One hidden turn or mirror swaps the rows below in pairs. Which row is each named row swapped with?
J712: [-0.01 -0.88 -1.11 -0.53 -3.11  1.58 -2.00 -0.53  0.13 -0.35  1.71  0.83
  1.91 -1.03  2.42 -1.13  1.23  1.40]
J525: [ 0.00 -0.63 -1.19 -0.97 -1.25  2.48  1.34  0.01  1.14  0.59  0.98 -1.25
 -1.53 -1.64 -0.84 -1.03  2.04  1.29]
J306: [ 1.52  0.30 -0.21 -0.92  0.15 -2.13  0.87 -0.58  1.00 -0.79  0.53 -1.94
 -1.31  1.07  0.86 -3.58  1.02  1.35]
J162: [-0.61  0.82 -0.09 -0.99  1.41 -1.27 -2.75 -2.40  0.34 -1.16 -0.14 -1.72
  2.41  0.49  0.82  1.73 -1.91  0.80]
J282: [-0.24  0.68 -3.84 -1.86 -0.73  2.70 -0.93 -0.33  1.40 -1.62  1.00  1.04
  0.94  1.11  0.45 -0.92 -0.52 -1.73]
J505: [ 0.89  1.47 -0.43  0.05  2.17  3.35 -0.60  0.43  0.29 -0.74  1.11  0.56
 -1.04  0.43 -0.38 -0.13  0.06 -1.58]
J569: [-0.53  0.77  0.31 -0.55  1.64 -1.70 -2.05 -2.32 -0.10 -1.35 -0.33 -1.43
  1.88  0.93  0.94  1.65 -2.24  1.22]
J17: [-0.49  0.62  0.22 -0.70  2.00 -1.52 -2.12 -2.66  0.53 -1.66 -0.71 -2.01
  2.12  0.51  0.63  1.25 -1.87  0.81]
J357: [ 0.07  1.68 -0.91  0.90  1.64  2.79 -0.80  0.95 -1.22 -0.78  0.76  0.95
 -0.71  1.89  0.44  0.11 -1.06 -0.44]
J92: [ 0.93  2.20 -0.35  0.35  1.49  3.05  0.69  0.61  0.73 -0.59  0.53 -0.50
 -0.77  1.86 -1.30 -0.51 -0.74  0.46]
J655: [-0.85  0.77 -2.68 -3.54  1.50  1.02 -1.47 -3.86  0.79 -0.11 -0.24 -2.61
 -0.32  1.05  0.15 -1.21 -0.29 -0.31]
J674: [-0.96  0.10 -0.05 -0.81  1.11 -1.31 -1.73 -1.91 -0.16 -1.47  0.02 -1.61
  2.50  0.47  1.27  2.15 -1.93  0.04]
J476: [ 1.37  0.27  0.03 -0.75  0.26 -2.19  1.31 -0.98  0.69 -1.18  0.06 -2.23
 -1.06  1.32  1.12 -3.22  0.28  1.48]
J277: [-1.97  0.25  0.10  2.77 -0.21  1.62  0.45 -1.42  0.09  0.76 -1.78 -2.12
 -0.34 -0.30  1.98 -0.93  1.23  0.62]
J985: [-0.08  1.29  0.29  0.16  2.55  3.44 -0.57  0.82 -0.17 -0.82  1.78  0.08
 -0.85  0.68  0.24 -1.79 -1.12 -0.22]
J85: [-1.59  0.60 -0.10  2.85  0.49  1.94 -0.15 -0.54  0.46  1.13 -2.41 -1.34
 -0.48 -1.04  1.47 -1.22  0.90  1.14]
J575: [-2.22  0.43  0.11  2.50  0.94  1.72 -0.73 -0.62  0.53  1.25 -2.01 -1.78
 -0.31 -1.28  1.44 -0.24  0.95  1.09]
J150: [ 0.73 -2.47  0.06 -0.22  0.02 -1.27 -2.01 -2.53  1.86  0.28  2.24  0.56
  0.28 -0.53  0.99 -0.73  1.66  1.93]
J946: [-0.87  1.13 -0.05 -1.39  1.54 -1.32 -2.15 -2.32 -0.40 -1.06 -0.44 -1.86
  1.71  0.06  1.25  1.77 -2.32  0.98]
J467: [ 0.50 -2.42 -0.03 -0.63 -0.17 -0.20 -1.28 -3.40  1.73 -0.57  2.45  0.86
  0.61 -0.83  1.41 -1.37  1.46  1.31]
J188: [ 0.05 -1.11 -1.74  0.14 -3.09  1.20 -1.96 -0.21  0.02 -0.25  1.40  1.06
  1.48 -1.13  1.50 -0.63  1.07  1.99]
J881: [-1.27  0.46 -0.51 -1.45  1.15 -1.26 -2.30 -2.67 -0.29 -1.55 -0.12 -2.43
  2.16  0.43  0.73  0.94 -2.59  1.30]
J883: [ 1.63 -0.34  0.10 -0.89  0.21 -2.20  1.20 -0.51  0.94 -1.00  0.47 -1.84
 -1.63  1.08  1.16 -2.93  0.69  0.79]
J801: [ 0.98  0.63 -0.83 -1.25  0.15 -2.37  1.24 -0.52  0.42 -1.37  0.78 -1.70
 -1.80  0.34  1.44 -3.39  0.54  1.47]
J63: [-1.37  0.00 -3.56 -2.93  1.81  0.43 -1.26 -3.96  0.31 -0.24 -0.22 -1.89
 -0.63  0.87 -0.14 -0.44  0.40  0.16]
J727: [-0.91  0.78 -4.76 -1.78 -1.63  2.17 -0.81 -0.71  0.85 -0.77 -0.94 -0.82
 -0.17  0.97  0.37 -0.75 -0.49 -1.26]
J888: [-2.68 -0.16 -1.16 -2.56  0.81  3.10 -1.78 -0.22  1.90 -0.61 -0.57  0.34
  0.99 -1.26  0.55  1.08 -0.84  0.71]
J224: [-0.71  0.01 -0.17 -0.64  1.25 -1.81 -2.03 -2.36 -0.08 -1.47 -0.11 -2.31
  2.08  1.29  0.98  1.34 -2.02  1.28]
J734: [-0.96 -0.26 -2.94  0.50 -2.71  0.94 -1.29 -0.96 -0.13  0.81 -0.28 -0.09
  1.34 -1.64  1.12 -0.89  2.55  2.27]
J186: [ 1.38 -1.99 -0.31 -0.28  0.44 -0.27 -0.76 -2.99  2.93 -0.50  2.27  0.24
  0.59 -0.65  0.90 -1.29  1.50  1.96]
J662: [-0.67  1.53 -0.61  0.30  2.30  2.72 -1.04  0.48 -0.70 -1.43  1.73  1.30
 -1.00  1.29  0.57 -1.02 -1.45  0.29]
J605: [ 0.49 -0.59 -2.53  0.55 -3.10  1.44 -1.14 -1.12  1.34 -0.25  1.23  0.29
  1.17 -1.29  2.07 -1.80  1.77  0.97]
J416: [-0.88  1.11 -5.21 -1.51 -1.01  1.31 -1.10 -0.70  0.69 -0.55 -0.49 -0.67
 -0.75  0.99  0.23 -0.30  0.23 -1.16]
J584: [ 1.25  0.21 -0.42 -0.62  0.13 -2.50  0.78 -1.33  1.08 -1.72  0.84 -2.01
 -1.23  1.34  1.13 -3.11 -0.24  1.65]
J656: [-0.98  0.03 -3.23 -3.31  2.31  0.86 -1.37 -3.61  0.57 -0.26 -0.40 -2.34
  0.40  0.77 -0.19 -0.56  0.22  1.09]
J200: [-1.02  0.46 -5.34 -1.81 -0.31  2.21 -2.15 -0.44  0.03 -0.58  0.02 -0.33
  1.08  1.05  0.35 -0.09 -0.10 -0.41]
J660: [-1.11  1.34  0.20  2.45 -0.79  2.11 -0.08 -0.66 -0.08  0.47 -2.31 -0.89
 -0.27 -0.48  2.92 -1.20  1.00  0.93]
J386: [ 1.21 -0.99 -0.60 -0.63 -0.04 -2.55  0.72 -0.84  1.31 -1.31  0.96 -1.74
 -1.44  0.84  0.71 -3.19  0.19  1.47]
J510: [-0.71 -0.33 -4.44 -1.73 -0.77  2.14 -1.51 -0.40 -0.05 -0.62  0.65  0.14
 -0.10  1.77  0.08  1.55  0.74 -0.14]
J363: [ 1.61 -0.19  0.11 -0.96  0.93 -2.08  0.92 -0.86  0.65 -1.48  0.38 -2.11
 -1.15  0.77  0.58 -3.18  0.61  1.71]
J518: [-0.20  1.26 -0.11  0.72  2.28  3.71 -0.83  0.67 -0.63 -0.76  0.91  0.65
 -0.31  1.01  0.07 -1.08 -1.53 -0.05]
J551: [-0.47 -0.04 -1.84 -0.78 -3.53  2.21 -1.08 -1.68  1.50 -0.76  0.61  0.22
  0.29 -0.89  2.95 -1.44  1.67  1.62]
J464: [-1.65  0.78  0.95  1.51  0.62  1.96 -0.82 -0.06  1.29  0.52 -2.31 -0.69
  1.14 -0.22  1.69 -0.31  0.79  3.05]
J159: [-1.59  0.71  0.32  0.85  0.90  2.22 -1.20 -0.51  0.02  0.87 -2.58 -0.89
 -0.05 -1.69  2.06 -0.81  2.38  1.44]

Swapped with J985: J575
Swapped with J159: J505
Swapped with J734: J282
Swapped with J662: J277
Swapped with J881: J386
Swapped with J188: J727
Swapped with J551: J510
Swapped with J476: J569
Swapped with J186: J656

